In the data rows, zero lies at 4.5, halfway between 4 and 5.
Every row has a hidden score. In each pair, how much higher is the second row's than the first's? 15 means about the same, 30 much higher and 0 much lower. The score is a weighted sum of the row's numbers plus the product of two more (or one squared), each taken from its middle value.
[2 6 2 6 6 2 6 6 6 6 5 5 3 4 2 3 2 4 6 5 3]
[3 4 2 4 4 3 3 4 2 4 2 2 2 3 3 3 4 7 7 7 6] ~ 18
[6 2 5 2 3 4 2 2 2 3 3 4 5 2 5 4 5 5 3 4 7]
[7 4 4 5 7 3 5 4 5 6 2 2 2 2 2 2 3 3 5 3 5] ~ 14
[2 3 5 3 4 7 6 6 6 6 7 6 5 5 7 7 7 7 7 7 5]
[3 2 2 2 7 6 7 5 7 7 7 7 7 2 3 4 6 7 4 2 7] ~ 11
[5 2 5 2 6 6 6 3 5 6 3 3 4 2 3 4 6 7 7 7 7]
[6 2 5 2 3 7 3 3 4 4 5 4 4 3 6 4 5 4 4 6 7] ~ 14
[6 2 6 2 7 5 4 2 2 6 2 2 2 2 3 2 3 3 2 5 7]
[5 3 7 2 3 4 2 2 2 3 6 5 7 5 7 6 6 6 3 6 7] ~ 12
[4 7 6 7 5 5 5 6 6 2 3 2 2 6 5 3 3 2 2 5 2]
[5 5 5 5 6 4 5 4 4 4 2 2 2 3 2 2 2 4 4 4 4] ~ 14
[5 7 6 7 4 4 4 6 5 3 5 6 7 7 7 7 6 4 4 3 2]
[7 7 7 7 5 3 5 5 5 5 5 4 5 6 5 5 5 4 4 4 3] ~ 12
[4 5 4 5 3 6 5 6 5 4 5 5 4 5 5 5 5 5 6 6 5]
[5 4 6 5 5 2 2 3 3 5 3 5 6 5 5 7 6 5 6 5 5] ~ 12
[4 3 2 3 7 4 7 6 7 7 7 7 7 4 2 4 5 6 5 2 5]
[7 5 7 5 7 4 3 3 3 6 4 4 4 3 3 3 4 3 4 2 5] ~ 17
[5 4 6 3 2 3 2 3 3 3 6 6 6 5 6 5 4 2 4 5 6]
[2 6 3 6 2 7 7 7 7 7 7 7 7 7 7 6 5 4 6 2 2] ~ 28
[5 2 4 2 7 7 6 3 3 7 6 6 7 3 6 7 7 5 2 2 6]
[3 7 2 7 3 6 7 7 7 7 7 7 5 7 6 7 6 7 6 7 2] ~ 24
[5 5 5 4 2 2 2 3 3 4 6 6 5 5 5 3 4 4 7 6 5]
[2 6 5 5 2 5 3 6 4 2 5 2 3 7 7 6 4 4 7 7 4] ~ 11
[6 2 5 2 5 5 5 3 4 6 4 4 4 2 3 2 3 4 3 4 7]
[2 4 2 4 5 6 7 7 7 7 7 7 6 4 4 5 5 7 5 4 4] ~ 17
[4 5 3 4 3 2 3 3 3 5 5 5 5 4 4 3 3 5 6 6 6]
[4 4 5 3 2 3 2 3 3 4 6 6 6 5 5 5 4 3 4 6 6] ~ 13
[5 4 6 5 7 4 3 3 3 4 5 5 7 6 7 7 7 6 4 2 3]
[3 6 3 5 3 2 2 4 4 3 2 2 3 5 4 5 6 3 5 5 4] ~ 11
[7 3 7 3 7 3 4 2 3 7 2 5 5 2 2 3 5 5 5 3 6]
[6 3 6 2 4 3 2 2 3 4 5 6 6 4 5 5 5 6 6 7 7] ~ 10
[7 5 7 5 7 3 4 3 3 6 3 5 5 3 3 3 3 4 6 3 6]
[4 2 4 2 7 6 6 3 6 7 5 6 6 2 3 5 7 7 7 6 7] ~ 18
[4 6 4 7 6 4 6 6 6 5 2 3 2 4 2 2 2 3 4 4 3]
[7 7 7 7 6 4 4 5 6 6 5 6 5 5 4 5 5 3 3 5 2] ~ 11
[4 5 3 4 4 2 2 3 3 3 2 3 3 4 3 5 5 5 5 7 4]
[2 5 4 4 2 7 7 7 7 7 7 7 7 7 7 7 6 4 2 2 3] ~ 15
[7 5 7 6 5 6 4 4 3 4 5 4 5 5 6 5 4 2 2 2 4]
[6 3 6 4 7 5 5 3 3 4 3 3 3 3 3 2 3 3 3 3 5] ~ 17
[2 7 2 7 2 2 4 6 5 2 4 2 2 6 4 3 3 5 7 7 3]
[2 3 3 3 3 7 7 6 7 7 7 7 7 5 7 6 6 6 4 4 5] ~ 12
[3 5 2 5 3 2 3 4 4 3 2 3 4 5 4 6 5 5 4 5 5]
[5 6 3 6 5 2 3 4 4 6 4 6 5 4 3 3 5 6 7 7 4] ~ 24
[5 4 6 3 4 3 3 3 3 3 5 6 6 4 5 4 4 4 5 6 6]
[4 6 2 5 5 2 3 4 4 6 3 6 5 4 3 3 2 4 5 7 5] ~ 16
[2 5 3 5 2 3 3 5 3 2 2 2 2 4 4 3 4 5 7 7 5]
[7 5 7 6 7 4 3 4 4 4 5 5 5 4 4 4 3 4 3 2 3] ~ 12
[7 7 7 7 3 5 5 6 5 3 6 6 5 7 6 6 3 2 2 2 2]
[3 2 2 2 7 2 3 2 2 5 2 2 2 2 2 2 2 6 7 7 7] ~ 17
[7 4 7 4 5 7 3 3 3 2 5 3 4 4 5 4 3 4 2 4 4]
[3 4 4 4 3 3 3 3 2 2 3 2 2 4 4 4 5 7 7 7 6] ~ 14
[5 4 4 4 5 7 6 6 6 5 6 5 5 5 6 6 7 7 7 7 6]
[3 4 3 5 5 6 7 6 7 7 7 7 6 5 5 7 6 7 6 6 4] ~ 14
[7 4 6 4 7 4 4 3 3 4 2 3 3 2 2 2 3 2 3 3 5]
[7 7 5 7 4 4 5 6 6 2 3 3 2 6 4 4 2 2 5 4 2] ~ 16
[6 2 6 3 7 5 4 2 2 4 3 2 2 2 3 2 3 3 4 5 7]
[2 6 2 5 2 3 2 5 4 2 3 2 2 6 6 6 6 6 7 7 4] ~ 14
[2 7 4 7 5 5 6 7 6 3 4 3 2 6 3 2 2 2 2 5 2]
[7 6 6 6 6 4 5 4 4 4 3 4 4 5 3 4 3 2 3 2 2] ~ 9
[6 2 5 4 7 2 3 2 2 6 2 5 6 2 2 6 7 7 2 3 6]
[3 5 3 4 3 2 3 3 3 4 3 4 4 4 4 4 4 4 4 5 6] ~ 9
[6 3 7 4 3 5 2 2 2 3 6 5 7 6 7 7 7 5 4 3 5]
[6 2 5 3 7 5 5 2 3 6 2 3 2 2 2 2 2 4 4 3 6] ~ 16
[6 5 7 5 2 5 3 4 3 2 5 6 7 7 7 7 7 5 3 3 3]
[4 3 4 3 5 2 2 2 2 5 3 5 4 3 3 2 3 3 4 5 7] ~ 12
[5 3 4 3 4 5 4 4 5 5 5 3 4 4 4 4 4 4 6 7 6]
[5 2 7 2 6 6 3 2 2 3 3 2 3 2 4 3 3 4 3 2 7] ~ 17
[7 3 6 5 7 3 3 2 2 5 3 6 7 4 4 7 7 7 5 3 4]
[2 6 2 6 5 4 7 7 7 7 7 7 6 6 3 5 5 5 6 4 2] ~ 11
[4 5 6 5 4 6 6 5 4 3 4 2 2 5 4 3 3 3 4 3 4]
[4 3 3 4 4 6 7 6 7 7 6 7 6 5 6 7 7 7 7 6 5] ~ 22
[2 6 2 6 4 6 7 7 7 7 7 7 7 7 6 7 7 6 6 6 3]
[7 5 6 4 4 6 4 4 3 3 5 3 3 4 5 4 5 2 2 4 6] ~ 3
[2 4 2 4 6 5 7 7 7 7 7 7 7 4 4 5 5 6 3 4 4]
[3 4 3 4 6 6 6 6 7 7 7 7 6 5 5 6 7 7 7 5 4] ~ 22
[5 6 4 6 3 5 6 7 7 3 6 4 4 6 6 6 5 5 7 7 4]
[4 5 5 4 3 3 3 3 3 3 5 6 6 4 4 3 3 6 6 7 6] ~ 21
[4 2 4 2 5 6 5 3 4 6 4 4 4 2 4 4 6 7 7 7 7]
[3 6 5 6 5 5 6 5 5 4 3 3 2 4 3 2 2 2 3 4 3] ~ 13
[4 5 5 6 5 6 5 6 5 2 3 2 2 4 4 3 2 2 4 5 4]
[5 7 6 7 3 5 6 6 5 2 4 2 2 6 5 3 2 4 2 3 3] ~ 5
[5 2 5 2 5 6 5 3 4 5 4 4 4 2 4 3 4 3 5 5 7]
[6 6 6 7 6 4 4 5 5 4 4 5 6 7 6 7 7 6 5 4 2] ~ 16
[2 4 5 4 3 7 4 5 5 3 6 4 4 5 6 5 4 5 5 6 5]
[4 2 2 3 6 4 5 3 5 7 4 3 3 2 2 2 3 5 4 4 6] ~ 8
[2 2 5 2 4 7 5 4 4 5 3 2 3 3 4 3 2 2 2 4 6]
[7 6 5 6 7 3 4 4 4 5 2 3 3 3 2 3 3 3 2 4 3] ~ 9
[3 2 6 2 5 7 7 4 5 6 7 7 7 5 7 7 7 5 2 2 6]
[5 3 7 5 5 5 3 3 3 4 5 5 7 6 7 7 7 5 3 2 5] ~ 23
[3 6 2 7 4 6 7 7 7 7 7 7 5 7 6 7 6 7 7 6 3]
[3 2 3 2 6 4 5 3 4 6 3 3 3 2 3 2 3 4 3 4 7] ~ 4
[6 2 7 2 7 4 2 2 2 5 2 5 6 2 4 6 7 7 5 4 7]
[4 5 3 5 6 5 6 6 6 6 5 4 4 5 3 6 7 7 7 7 5] ~ 13
[7 5 5 4 3 3 2 4 4 4 6 6 5 5 6 4 5 6 6 6 5]
[3 3 4 3 2 7 7 7 7 7 7 7 7 5 7 6 6 6 3 3 5] ~ 15
[3 3 2 3 3 2 2 2 2 4 2 2 2 3 3 5 6 6 5 5 5]
[3 4 6 3 2 7 4 5 5 2 6 3 4 6 7 3 2 2 2 4 4] ~ 19
[3 6 2 7 6 4 7 7 7 7 5 5 4 5 3 6 6 7 7 7 4]
[3 2 4 2 3 2 3 2 2 3 3 3 4 3 5 5 6 5 4 6 6] ~ 9
[4 2 5 3 6 7 7 4 6 6 7 7 7 5 7 7 7 5 2 2 4]
[3 2 2 2 7 6 7 5 7 7 7 7 6 2 2 3 6 5 5 3 6] ~ 18
[3 3 2 2 4 7 6 6 7 7 7 7 7 4 6 6 7 6 5 5 5]
[6 6 6 6 4 5 4 5 4 3 4 3 3 5 5 4 3 2 2 3 3] ~ 11
[5 5 5 6 6 2 3 3 3 5 4 6 7 5 4 6 6 5 6 5 4]
[2 4 3 3 2 7 7 7 7 7 7 7 7 7 7 7 6 6 5 5 5] ~ 13
[2 7 2 6 3 2 4 6 6 2 2 2 2 5 2 3 2 4 7 7 3]
[5 4 5 4 7 4 5 4 3 4 2 2 2 3 3 2 2 2 3 5 4] ~ 2
[7 7 7 7 2 4 5 6 5 2 6 5 5 7 7 6 4 3 4 3 2]
[4 4 7 4 2 7 3 4 3 2 7 5 7 7 7 7 7 3 4 2 3] ~ 23
[5 4 4 5 7 4 5 5 4 6 2 2 2 2 2 2 2 2 3 2 5]
[5 3 3 2 4 5 5 4 5 5 4 3 4 3 4 3 4 4 4 5 6] ~ 13
[5 3 4 4 7 7 6 5 5 7 6 6 7 4 5 7 7 6 5 2 6]
[6 5 5 3 2 3 2 4 3 4 6 6 6 5 6 5 4 4 5 6 6] ~ 7
[7 7 7 7 4 5 4 5 5 2 5 4 4 6 6 5 3 2 3 5 2]
[6 3 4 3 4 3 2 2 2 5 6 6 6 4 4 3 3 5 6 6 7] ~ 20
[7 7 7 6 2 6 4 5 5 2 6 5 5 7 7 6 5 4 4 4 3]
[2 5 3 3 3 3 3 4 3 2 3 2 2 4 3 2 2 3 7 7 6] ~ 13
[6 4 3 3 6 2 2 2 3 6 3 6 5 3 2 3 4 5 6 6 7]
[3 2 6 2 4 7 4 3 5 6 7 6 6 3 7 6 7 7 7 6 7] ~ 21
[5 2 5 2 3 2 2 2 2 4 5 6 5 3 4 3 4 5 5 5 7]
[7 7 7 7 7 2 5 5 6 5 4 5 4 5 2 4 3 3 3 2 3] ~ 9
[7 6 7 6 6 4 5 5 5 5 3 3 4 5 4 4 4 2 4 3 3]
[3 6 2 5 4 6 7 7 7 7 7 7 7 6 5 5 5 5 4 5 2] ~ 20
[2 4 4 5 6 7 7 6 6 6 6 6 6 6 7 7 7 4 2 2 3]
[3 2 3 2 4 3 3 3 2 3 2 2 2 2 3 2 3 5 6 6 7] ~ 19
[6 2 6 2 7 2 2 2 2 6 2 5 5 2 2 3 6 7 6 4 7]
[2 4 4 4 2 5 2 5 2 2 3 2 3 5 6 4 5 6 7 7 6] ~ 19
[2 7 4 7 2 6 6 7 7 3 5 3 3 7 6 4 2 2 3 3 2]
[5 3 4 3 7 6 5 4 4 5 3 3 3 2 3 2 2 3 3 3 5] ~ 10
[4 6 6 4 2 4 2 4 4 2 7 6 5 7 7 5 3 2 5 6 5]
[6 5 6 6 5 5 5 5 4 3 3 3 2 5 4 3 2 3 2 3 3] ~ 23
[4 5 2 5 5 4 6 6 6 6 3 3 2 4 2 2 2 2 2 6 4]
[3 4 6 5 3 7 6 5 5 3 5 3 3 5 5 3 2 2 3 4 4] ~ 27
[6 5 6 5 5 2 3 3 3 4 4 7 6 5 4 5 5 7 6 5 5]
[7 7 6 7 7 3 5 5 5 6 4 5 4 4 3 4 3 4 3 2 3] ~ 8
[4 5 3 5 3 2 3 4 3 3 2 3 3 5 4 6 4 6 6 5 4]
[7 6 6 7 7 4 4 5 5 5 2 3 3 4 2 4 3 3 3 3 2] ~ 20
[6 7 5 7 4 5 6 7 6 2 4 4 2 6 5 3 2 2 4 6 2]
[6 2 7 2 2 4 2 2 2 3 6 6 6 4 7 4 5 6 5 6 7] ~ 18
[5 6 6 5 2 7 6 6 5 2 4 3 2 6 6 3 2 2 2 3 3]
[3 4 4 5 5 7 6 5 6 4 4 3 3 4 4 2 3 2 2 4 5] ~ 23
[7 2 7 2 2 4 2 2 2 3 5 6 6 3 6 4 5 6 6 6 7]
[3 2 5 2 5 7 4 3 3 5 4 4 4 2 5 5 6 6 5 6 7] ~ 10
[2 5 2 5 2 6 7 7 7 7 7 7 7 7 6 6 5 3 3 3 2]
[2 4 4 5 5 6 7 6 7 7 6 5 5 5 5 6 7 7 7 6 4] ~ 19
[2 3 5 3 3 7 7 7 6 7 7 7 7 6 7 7 7 7 6 5 5]
[5 2 4 2 7 6 6 4 6 7 5 5 5 2 4 6 7 7 7 7 7] ~ 11
[7 7 7 7 5 5 4 6 6 5 6 5 5 6 5 5 4 3 2 3 2]
[2 2 4 2 2 4 2 2 2 2 3 3 4 2 6 5 6 5 6 5 7] ~ 22
[4 6 3 6 4 4 6 6 6 5 4 4 3 5 3 5 4 5 7 7 5]
[4 3 5 3 5 5 5 4 4 5 4 2 3 3 4 2 2 2 2 3 5] ~ 13
[2 6 3 6 6 6 7 7 7 6 6 6 5 6 4 6 7 7 6 7 4]
[7 4 7 5 7 4 4 3 3 6 3 4 5 2 2 4 5 5 5 2 6] ~ 16
[5 4 6 5 5 6 4 5 4 3 3 3 2 4 5 2 2 2 5 4 4]
[2 7 4 7 2 7 7 7 7 5 7 6 5 7 7 7 7 7 6 7 2] ~ 11
[6 7 5 7 3 3 3 6 4 3 6 6 7 7 6 7 6 5 6 6 2]
[6 3 7 4 4 5 3 2 2 2 4 6 7 6 7 7 7 6 5 3 5] ~ 20
[4 4 6 4 6 4 5 3 4 4 2 2 2 2 2 2 2 3 3 5 5]
[3 5 3 4 5 3 6 5 5 5 4 3 3 4 3 5 5 4 6 6 6] ~ 1
[3 5 2 6 6 3 6 5 6 6 3 3 3 3 2 3 3 4 5 6 4]
[6 3 3 2 3 3 2 2 2 3 5 4 5 4 5 4 5 3 4 5 7] ~ 5
[5 7 5 7 2 2 3 5 5 2 6 6 6 7 6 6 5 5 6 5 2]
[3 7 4 6 2 5 6 7 7 3 5 3 3 6 6 4 2 2 4 5 2] ~ 10
[5 6 3 5 4 2 3 5 4 6 4 6 5 5 2 4 3 4 6 5 5]
[4 4 4 3 3 6 4 5 6 5 5 4 3 4 4 2 2 2 2 5 4] ~ 19
[5 2 5 3 7 5 4 2 4 4 2 2 3 2 2 2 2 4 2 4 7]
[4 2 3 2 7 7 7 4 6 7 6 6 7 4 5 7 7 5 4 2 5] ~ 6
[4 3 4 3 7 6 6 4 6 6 4 4 4 3 3 5 7 7 7 7 7]
[5 2 6 4 7 7 5 3 4 6 5 5 7 5 6 7 7 6 3 2 5] ~ 18
[7 6 7 6 6 3 4 4 5 5 6 5 5 4 4 5 4 3 4 3 3]
[7 7 7 7 3 5 6 5 6 3 6 5 4 7 6 6 4 3 2 2 2] ~ 15
[6 3 7 4 4 7 3 3 3 2 5 5 7 6 7 7 7 5 3 4 5]
[7 7 6 7 5 3 6 7 6 3 5 4 4 7 5 5 3 2 4 3 2] ~ 1
[3 7 5 7 2 6 6 7 6 2 6 4 4 7 6 6 4 5 7 7 3]
[3 3 3 3 5 6 7 7 7 7 7 7 7 4 5 5 6 6 5 3 5] ~ 13
[5 5 2 6 7 5 6 5 5 5 3 2 3 3 2 2 3 3 6 4 4]
[5 3 3 3 4 2 2 3 2 3 2 2 3 3 3 5 5 5 5 5 6] ~ 5
[7 4 7 4 2 7 3 4 2 2 7 5 5 6 7 6 5 2 2 2 5]
[6 7 5 6 3 5 6 6 5 2 4 2 3 6 6 2 2 2 3 2 3] ~ 13
[2 5 3 5 3 2 2 4 2 2 2 2 2 4 4 4 5 6 7 7 5]
[4 7 3 6 4 5 6 7 6 4 6 4 3 6 5 6 5 5 7 7 3] ~ 4
[2 3 2 2 5 2 3 2 3 3 2 2 2 2 2 2 3 7 7 7 7]
[3 3 2 3 6 5 7 7 7 7 7 7 6 4 3 4 6 6 5 3 5] ~ 11
[3 4 2 4 5 4 4 5 6 5 4 3 4 3 2 2 2 3 5 5 4]
[7 4 7 5 7 4 4 3 3 5 3 4 4 3 3 5 4 4 2 2 4] ~ 5
[2 4 2 5 7 3 7 6 7 7 5 6 5 3 2 6 7 7 7 6 5]
[6 4 6 4 3 4 3 3 2 2 5 6 7 6 7 7 7 6 5 2 5] ~ 15
[5 3 4 3 4 3 2 2 3 4 5 6 6 3 3 3 3 5 4 4 7]
[7 6 7 6 6 4 4 3 5 5 4 5 5 4 5 5 4 4 4 2 4] ~ 11
[2 4 2 5 5 6 7 7 7 7 7 7 6 5 4 5 5 5 4 2 3]
[4 2 6 2 4 7 5 3 2 3 3 2 3 3 6 2 4 2 2 5 7] ~ 10
[2 3 2 3 6 5 7 7 7 7 7 7 7 4 4 5 6 6 5 3 4]
[5 2 5 2 5 7 4 2 2 6 4 4 4 2 4 3 6 5 5 5 7] ~ 24
[2 6 3 6 2 4 2 5 4 2 5 2 2 7 7 6 5 5 7 7 3]
[5 2 5 2 5 4 2 2 2 3 3 4 4 2 4 3 5 5 4 5 7] ~ 14
[3 6 2 6 5 3 7 7 7 7 7 7 7 6 3 6 5 5 6 6 2]
[2 7 2 7 3 2 5 7 6 2 2 2 2 7 3 3 2 3 7 7 3] ~ 22
[3 6 4 6 6 7 7 6 7 6 6 7 6 7 6 7 7 5 3 2 2]
[7 2 5 3 7 6 4 2 2 5 2 2 2 2 3 2 3 5 2 3 6] ~ 17
[2 7 6 7 3 7 6 7 6 2 7 6 7 7 7 7 6 3 2 2 2]
[4 5 4 4 2 3 2 3 3 3 5 6 6 6 6 4 2 3 5 5 5] ~ 12
[6 2 6 3 6 6 4 2 3 3 2 3 2 2 3 2 3 3 2 4 6]
[5 7 5 7 6 3 6 7 6 3 2 3 2 6 3 3 2 2 4 4 2] ~ 7
[4 3 5 3 6 5 6 4 6 6 3 4 4 3 3 4 6 6 7 5 7]
[2 7 2 7 6 3 7 7 6 5 3 5 4 6 2 4 5 7 7 6 4] ~ 14
[2 4 3 4 3 7 5 5 5 3 6 4 4 4 5 3 3 4 3 5 4]
[3 5 6 6 4 7 6 6 5 3 7 6 7 7 7 7 7 5 2 2 2] ~ 11
[3 5 2 4 6 2 3 3 4 4 2 2 2 2 2 3 6 6 6 6 6]
[4 4 4 3 3 4 2 3 2 2 2 2 2 4 5 4 6 6 6 7 6] ~ 17
[3 7 3 7 3 4 6 7 6 5 4 3 2 6 3 3 2 2 4 4 2]
[5 7 3 7 2 2 4 7 5 4 6 7 4 7 5 5 2 4 5 7 2] ~ 14
[4 7 6 7 3 4 5 7 6 3 6 6 6 7 7 7 6 5 3 2 2]
[6 3 7 3 3 4 2 2 3 2 6 6 7 5 7 6 7 6 6 6 6] ~ 21
[4 4 3 4 6 4 6 5 6 6 4 4 4 4 3 5 5 6 6 7 7]
[2 7 2 7 2 5 7 7 7 7 7 7 7 7 6 6 4 3 4 3 2] ~ 20
[6 5 5 6 4 4 3 3 4 4 3 6 7 6 6 7 6 6 5 4 4]
[3 6 4 6 6 7 7 7 7 7 7 7 7 6 6 7 7 4 5 2 2] ~ 11
